One vector is turned by the same rotation once a tick. Each row is the vector after some number of ticks, and that number follows the row.
The counts run from 0 to 404.
[-14.3  -2.2  10.0   4.4   5.8  10.0  12.4   1.2 -19.6  -1.2   1.7  -2.5
  -2.3 -24.6  -0.8  -9.8 -17.0  -3.0 -12.4  -6.4 -37.7   1.1  10.7  11.0
  -0.2  17.0  10.7   6.7 -29.3  37.2 -20.2  -1.2   0.1   0.3  24.6  -2.5
 -23.6   8.7   6.8]
5
[ -1.2 -19.7  -7.8 -19.8  -1.9  24.1  -6.1 -34.2  26.7  -1.4  -3.2   5.6
  13.8   8.2  -0.6   5.3   4.1  -4.5 -31.9 -10.0  -4.2  -1.6  -3.2 -11.9
  13.0  22.2  24.0  -6.6   6.4  21.4  11.3  -1.2  -7.2  30.8   6.6 -22.3
 -10.9  -3.1  11.0]
179
[-14.5 -36.7 -19.2 -22.3  -5.9  21.6   6.3 -15.6  -6.0   7.0  -8.8  -3.0
 -19.9  14.9 -10.5   7.0 -10.6   6.7  -1.3  -2.4  25.9  -5.3   6.4   1.2
   9.6  16.5  -2.6  19.9 -11.1   5.6  13.2 -10.6  19.3  20.7  -2.7  16.7
 -32.8  -2.0   6.1]
182
[ -5.9  16.9  22.2  28.8 -10.8  11.9   0.4   9.6 -28.5  -8.9 -21.0 -23.8
 -13.8  -3.1 -16.1   6.3 -13.9  21.8  -5.8  16.3   5.9  19.1   6.3   0.7
   0.8 -12.2 -23.5  11.6  -6.7 -15.3  -8.6   6.9  10.8  -2.0  12.7  22.3
  -9.6   0.6 -18.0]
310
[ 16.6  -0.9  12.6  14.0   4.9   8.2  17.8 -24.9   1.1  10.5  17.1 -23.2
  -3.9   2.8  -7.0 -19.8  14.7   1.5 -10.7 -19.8 -17.6 -17.3  10.9  16.2
  22.6  -7.5 -15.3  -5.1 -18.1  13.5  16.7 -19.5 -20.9   2.4  20.0 -15.3
 -15.5   1.1   7.7]
214
[-21.9  29.4  12.2   4.5   6.5  12.2  11.4  -1.5 -20.3  12.7  -3.9   4.1
  16.5   1.1 -11.7  19.5 -11.3 -10.3  16.3  21.0  -0.3 -17.1   5.7 -34.6
   7.7   4.6  20.5  -0.2  11.4  16.7  -8.5 -20.5 -27.8  10.0   3.3 -14.3
   2.0  17.0  -9.6]
88
[ 10.3  -5.1  29.6  -6.1  -1.4   4.9  24.1  13.4   3.6   5.0  -6.7 -19.3
  -2.2   1.5  -6.8  12.5  23.2  13.0 -13.0  30.1  14.4  20.8  -3.7  20.1
   2.6  -7.5 -41.9  21.5  -9.5   0.6  16.9 -13.1   8.3   8.5  10.0  -2.0
  10.0 -15.9  -4.3]
325
[ -3.2  26.9  24.2  -7.4  -8.8 -16.2   5.7 -21.8  -9.1  17.8  -5.0  12.7
 -20.5   7.3 -24.2  -0.4   9.1  -3.3   3.7  18.2 -25.2   4.1 -12.5 -26.1
   3.5  -0.3  -0.7 -19.3  -4.0  18.4  16.5 -33.4   3.3  -7.6   6.8 -20.2
  13.5   9.7  -3.0]
283
[  9.8 -21.7  12.3 -18.7  -7.6  28.0  24.5  -6.9 -15.7   1.3  20.9 -16.9
  23.0  -2.8   1.8  10.3   9.3  12.9  -3.8  -7.5  -4.8   5.8   9.2 -32.8
  11.4   7.3   7.2 -11.6 -13.8  12.1  -0.9 -27.2 -13.1   3.4  -3.3   6.7
 -29.4  12.8   7.1]
371
[ 30.3  10.7  16.1   9.2 -28.9   4.0  12.4  -9.2  19.0  21.1  11.0  17.6
   1.1  12.2 -17.9 -10.6  -6.4  -1.8   0.5  13.2  12.0  -2.5  -1.2 -26.3
 -10.0  -0.8  21.8   0.0  10.3  24.3 -14.5  -5.1 -16.8  -0.5   7.4   7.5
  13.5   1.6 -38.1]
66
[  7.9  -8.4   3.9  17.8   1.7  -7.5 -11.3 -14.8  -2.1  -2.7  -6.9   8.4
 -14.2 -13.3 -20.8 -18.5   8.5  -4.1  -9.5 -16.1 -10.5   7.5   3.2   7.7
  -3.8  -3.5  17.2  -0.3 -10.8  45.4  11.2 -14.7  17.9  12.8  12.0 -35.7
  -7.7  -5.7  -6.5]
22
[  6.8   3.1  31.1  18.7   2.8 -14.6  22.2  12.5 -19.2  19.2   6.4  -4.8
  -8.0  -0.9 -10.6  12.8   4.2  27.2  -4.4  37.2  -8.0  15.1   3.2  -6.0
   5.1 -31.0 -13.1   9.9  -4.1 -18.1  -3.6  14.2 -20.5  -5.9  -0.9  -6.5
   3.6  13.2 -13.2]
318
[ -8.0  23.3   8.0 -28.4  15.6  17.7 -28.9  -8.0 -19.4   5.6 -14.7  -5.8
  -2.9   1.3 -15.1  -3.0   8.8  -6.2  -5.2  15.2   4.2   4.7   6.6  -1.8
  39.4  -5.7  -5.5  11.1   5.4  -8.3  27.5 -24.5   0.3  -5.9   3.3 -27.1
  -9.8  -1.0  -8.7]
286
[-30.4 -19.0  -5.4  -2.1  -0.2  -1.8 -19.3 -22.8  -5.6  -3.4 -15.4  19.9
 -20.0  14.0 -12.7  12.8 -16.5   9.0  -7.2 -35.3   3.5  -2.4  12.1 -17.1
  -5.4  15.9   4.2  -5.5  15.7 -10.2   2.9 -10.0  -2.2  16.9   9.6 -18.6
 -34.4   6.0   6.7]
195
[-21.0  10.8  25.6  50.0  -5.9   0.0  18.4 -12.8 -14.0  -2.3   3.0 -16.2
 -12.3  13.6   6.4   3.8   1.3  10.2 -22.4  12.4 -15.0  12.2 -18.1 -10.5
   2.4 -14.0 -12.7  -8.0   2.8   5.7   2.0 -21.0  -8.7  11.8  17.3  -5.7
   3.6   6.0  -6.0]
125
[  7.3   3.2  16.6   0.9  -2.1   7.6  22.2 -24.7   2.7   5.3  17.2  -0.3
   5.8  12.1  -4.3  -0.2  13.1   4.0  15.6  34.8 -19.3  10.3 -27.7  -9.2
  16.9  -2.1  24.0 -15.1  -0.5  23.4  10.8 -18.5  -6.8 -21.8   4.0 -22.4
   2.0  26.4   3.6]
103
[ 27.1 -18.9  20.9  -3.2  -9.7   1.8   0.2   1.5 -10.9  12.1   4.8  -6.8
 -12.8 -12.1 -11.6 -20.9  13.2   6.8   8.5  -5.0   9.3   8.1   1.4  17.7
  -5.7   2.2 -18.2   3.1 -29.8  20.8  14.4 -25.9  12.9 -27.2  17.0  -3.8
 -23.1  -4.2  -5.1]
26
[  8.9   6.8  22.4  -9.8  -1.1  25.4   8.4 -12.8 -12.6  10.3  18.2 -24.6
  18.0   4.2  -7.4   3.7  12.9   1.2  13.4  31.5   2.1   4.2 -12.2 -15.8
  23.6   5.6   8.1  -6.3  -4.8  12.7  12.1 -23.3 -17.0 -18.8   4.7 -13.0
  -6.8  24.1   1.8]
102
[ 11.6   1.0   5.6  -4.0 -12.1  19.8 -36.0  -9.9 -13.6  -5.8 -16.5  -5.9
 -22.2   5.7 -29.2 -15.1  -9.9  17.7   2.5  22.1  13.0  25.7   0.9 -10.3
  13.5  -6.0  13.1   9.2   6.4   1.8  10.5  10.2  35.3  -3.2  -7.1  -1.2
  -8.0   8.9 -21.3]
293
[-20.3   0.1   1.3 -13.2  -2.1  20.9   6.6  -3.6  -5.6   0.8 -17.0   5.2
  24.2  -7.1   1.4  30.1   8.8  -0.7 -20.0   4.8  -4.5  -4.7  10.9 -35.9
   7.3  -4.9  17.2  -3.7   2.9  21.8  -2.2 -21.0 -16.9  32.6 -14.0 -28.5
  -0.8  -3.7  -4.9]
358
[  9.5  12.7  14.8   8.6  -4.1  -8.1  20.7   8.4  -6.7  31.4  -0.4  -0.4
 -12.9  -3.3   3.8  -9.9  16.3 -10.3   0.4  21.3  14.1  -7.0  10.6  25.8
   6.2  -5.2 -32.4  25.8 -13.1  18.0   0.8 -23.4 -10.2 -14.4  20.4  -7.2
   2.9 -16.1 -16.4]
56
[-12.3  19.2  15.9   9.7  -8.0   0.1 -18.4   5.0 -13.6 -13.7 -34.0   9.8
   6.5  -5.5 -19.5  29.9  11.3  22.1   8.6   7.3  22.7  11.2   6.6  -3.1
   8.8 -27.4 -10.5  -5.8  15.2 -24.0   0.8   9.1 -14.1  -8.5 -13.0 -21.5
  -4.8   0.4 -10.8]
315
[-22.8  13.1  -1.2  27.3 -15.3  16.9   2.3 -29.8  -6.9 -33.9 -15.0   9.0
 -18.2  15.6  -9.8  -1.6   1.1   1.8   1.1   4.5  -1.8  18.2 -23.0   7.5
   8.3  -8.5  12.5 -10.2  10.6  23.6  -0.9 -23.1  23.8  -1.7  -0.6  -4.2
   0.6   2.3  -0.3]
112
[  2.9   7.2  14.6  17.7   2.4 -14.9  19.2  -0.3   4.5  19.1  -8.2  -3.2
 -18.3  -4.3 -12.1  -4.4 -11.4  -2.2  -0.5   0.5 -10.8  -9.0  18.1  38.3
 -14.0  13.8 -30.4  18.8  -9.3   9.8  -7.8  14.3  -4.9   3.2  38.1  -1.4
  -1.6  -5.3  -6.6]
236
[ 14.9  11.7  18.3  13.9 -22.6  16.1   5.5   3.4 -16.5  -7.6  -5.6 -29.5
  11.0 -18.8  10.4  -7.1  15.0   0.9   5.3 -12.1   5.2  -6.2  14.5   9.8
  -4.1  11.5 -19.7   9.9   0.1   4.0 -26.1 -16.2 -16.4 -17.8  30.7  -2.5
 -13.5  -1.4 -19.2]
42
[ 27.6 -20.3 -14.4  11.0 -20.3  -9.3   3.2 -29.9  -6.9   9.1 -12.6 -12.5
 -11.2   1.4  -4.4 -15.3  24.4  16.4   2.0 -17.6  -5.8 -18.5  26.2  -0.7
  14.3  -2.4  19.1  -5.4  12.0   7.5  -4.8  -3.6  -4.0  25.9   3.3 -28.2
 -15.4   8.1 -18.6]
216
[ 16.0  11.2   4.8 -31.8 -12.8 -11.8 -10.4  -5.9  18.4  27.5 -15.2  21.0
   7.1   1.4 -13.9   9.0  12.2  -6.8   7.5   1.3  11.0 -16.6  15.1  -1.7
   3.4   6.4   6.8   4.6  22.1  -3.6   5.2  12.1 -25.2  12.5   6.4 -34.9
   2.9  -4.6 -14.3]
247
[ 23.1  14.1   7.0  -3.9 -18.5 -15.6  -1.8  -8.5   6.4  35.4 -17.9  14.8
   3.6  -3.4 -16.1  -0.4   8.4  -3.1   3.8   5.1  -4.0 -24.2  20.2 -17.7
   3.9  -3.8  16.8  -4.6  16.0   2.8 -13.3  15.1 -31.5  12.6  -2.4 -25.1
   3.1   1.7 -21.3]
246
[ 10.5  10.6   6.3  -8.7   8.5   2.1  12.4  -6.9 -28.5  12.4  -2.0 -31.3
  -8.5  -4.6 -28.0  -0.7   7.1  10.2  26.5  38.1 -13.6  -2.5  13.0 -15.6
  16.2   2.9   3.0  13.3   4.6  16.6   2.5 -10.7  15.0  12.6   3.5 -13.5
   1.7  26.5 -11.7]
289
[  5.6 -29.3  -2.3   5.4 -14.5 -20.2 -18.3 -17.4  -7.7  28.5  -4.0  17.8
 -35.1  10.0  -9.9 -15.1   3.1  15.8 -11.8 -17.0  10.8  -3.6   8.4   4.6
   3.7 -13.0  -6.2  -7.0 -13.3  -6.8  28.7  -7.3  -0.9  -5.1  -2.4 -16.1
 -26.5  -7.2  -1.3]
211
[  4.0   5.5   7.2  -7.0 -21.3  -1.2  -4.9   6.4  -7.9  32.9 -27.2   7.7
   1.8 -12.1 -20.5   7.7  -4.3   1.0  18.7  -2.3  28.6 -23.0  26.8  15.1
  -6.1  -5.5 -21.9  13.1  -8.7 -19.7  -0.9   4.7 -16.2  -7.0   3.8   8.9
 -16.3 -11.1 -10.3]
242
[ -5.2 -11.2   1.8   7.7 -10.7   6.3   2.9  -3.5 -22.6  -0.9 -10.5   1.0
   0.4 -18.2  -7.0 -10.0 -20.3   5.1 -10.8  -9.7 -36.7   1.0  13.8 -18.2
 -13.9  15.4  24.0  -5.2 -11.7  34.2 -32.9   7.5   1.9  11.3   8.6  -4.1
 -22.8  15.4 -10.8]
6
[ -7.9  24.0   9.2   3.9 -13.7  -1.5   0.3  -8.9 -26.3  10.8 -22.4   1.8
  -5.5 -13.3 -14.2  -4.9 -18.0 -11.2   6.2  27.7 -36.9  -4.3  -0.9  -8.2
   4.0  13.4  21.9 -12.8  -8.9  22.8 -22.6   4.8  -1.4  -6.1   9.9  -6.9
   7.1  15.1  -9.9]
275
[-28.0   7.3  -2.9  -9.4   1.7  -7.5 -18.8   3.6 -20.5  24.4 -11.2  32.1
 -15.6  12.4   7.4  -0.9 -12.4  -4.7  -7.4  35.7  -2.0  12.4  -8.6   1.2
  10.7  -0.8  14.0  18.5   3.6  13.8   2.1  -3.7   5.4  -3.9  -5.7 -24.2
   4.1   9.9 -21.6]
91
[ -8.1 -35.6   5.7   2.7   2.7  11.3  20.4  -7.4 -15.3 -18.1   2.3 -19.6
  -3.6  -9.4  -5.1   8.4 -12.6  11.5   6.0  -7.6  -0.6  11.0  11.9 -16.4
 -19.9  26.1   9.1   2.8   6.1  25.5 -16.9 -13.0  11.0  16.2  14.5  -1.2
 -29.7  19.0  -0.7]
379
[-17.8   3.4  20.1  19.5  -0.7  -0.3 -18.6 -20.5   2.1 -20.6  -2.7  18.5
  -2.4   9.6  11.0   4.0   0.4  10.6 -14.4  18.8  -5.2  26.3 -29.9  -1.2
   1.5  -8.7   4.8 -16.5  16.3  -3.8   4.8   9.7 -12.7 -25.2   7.9 -36.8
  -0.4  18.8  -2.0]
120
[-21.6 -21.0  -9.5 -33.8  13.7  16.3   6.1  12.2 -29.6  -4.6  -7.5  -0.6
   4.1 -19.6  -0.9   5.5  -6.1  -2.0   6.0 -10.8   0.6   0.7  29.0   8.5
   5.3  25.3  -8.4  26.1  -2.5   4.7 -14.3 -11.7  -1.1  -1.9   7.3  -9.8
 -37.6   5.9   0.6]
3
[  7.5  19.3  -7.9 -16.2 -12.3  13.0 -11.2 -21.7  10.1   0.6   0.1  46.1
  -6.5   8.7 -31.9 -11.2 -23.0  -8.4  -2.0  -0.4 -12.2   4.7   6.5   7.6
   9.8   4.2  26.7  -6.3   6.4  12.3  -7.7  15.7 -10.6 -15.3  -0.7  -3.4
   3.6   7.3 -23.5]
262
[-22.0 -35.4  -8.5 -24.1   6.0   6.3   3.5  17.2 -19.8  17.4  -9.3  14.0
  -7.0  -2.3  -0.2  11.9  -7.8  12.9  -9.6  24.0   8.6  11.8   8.8   1.2
   9.7 -14.3  11.3  26.2 -19.9  17.1   8.4   9.5  10.1  17.6 -27.8 -11.8
 -14.0  -3.2  -1.8]
361
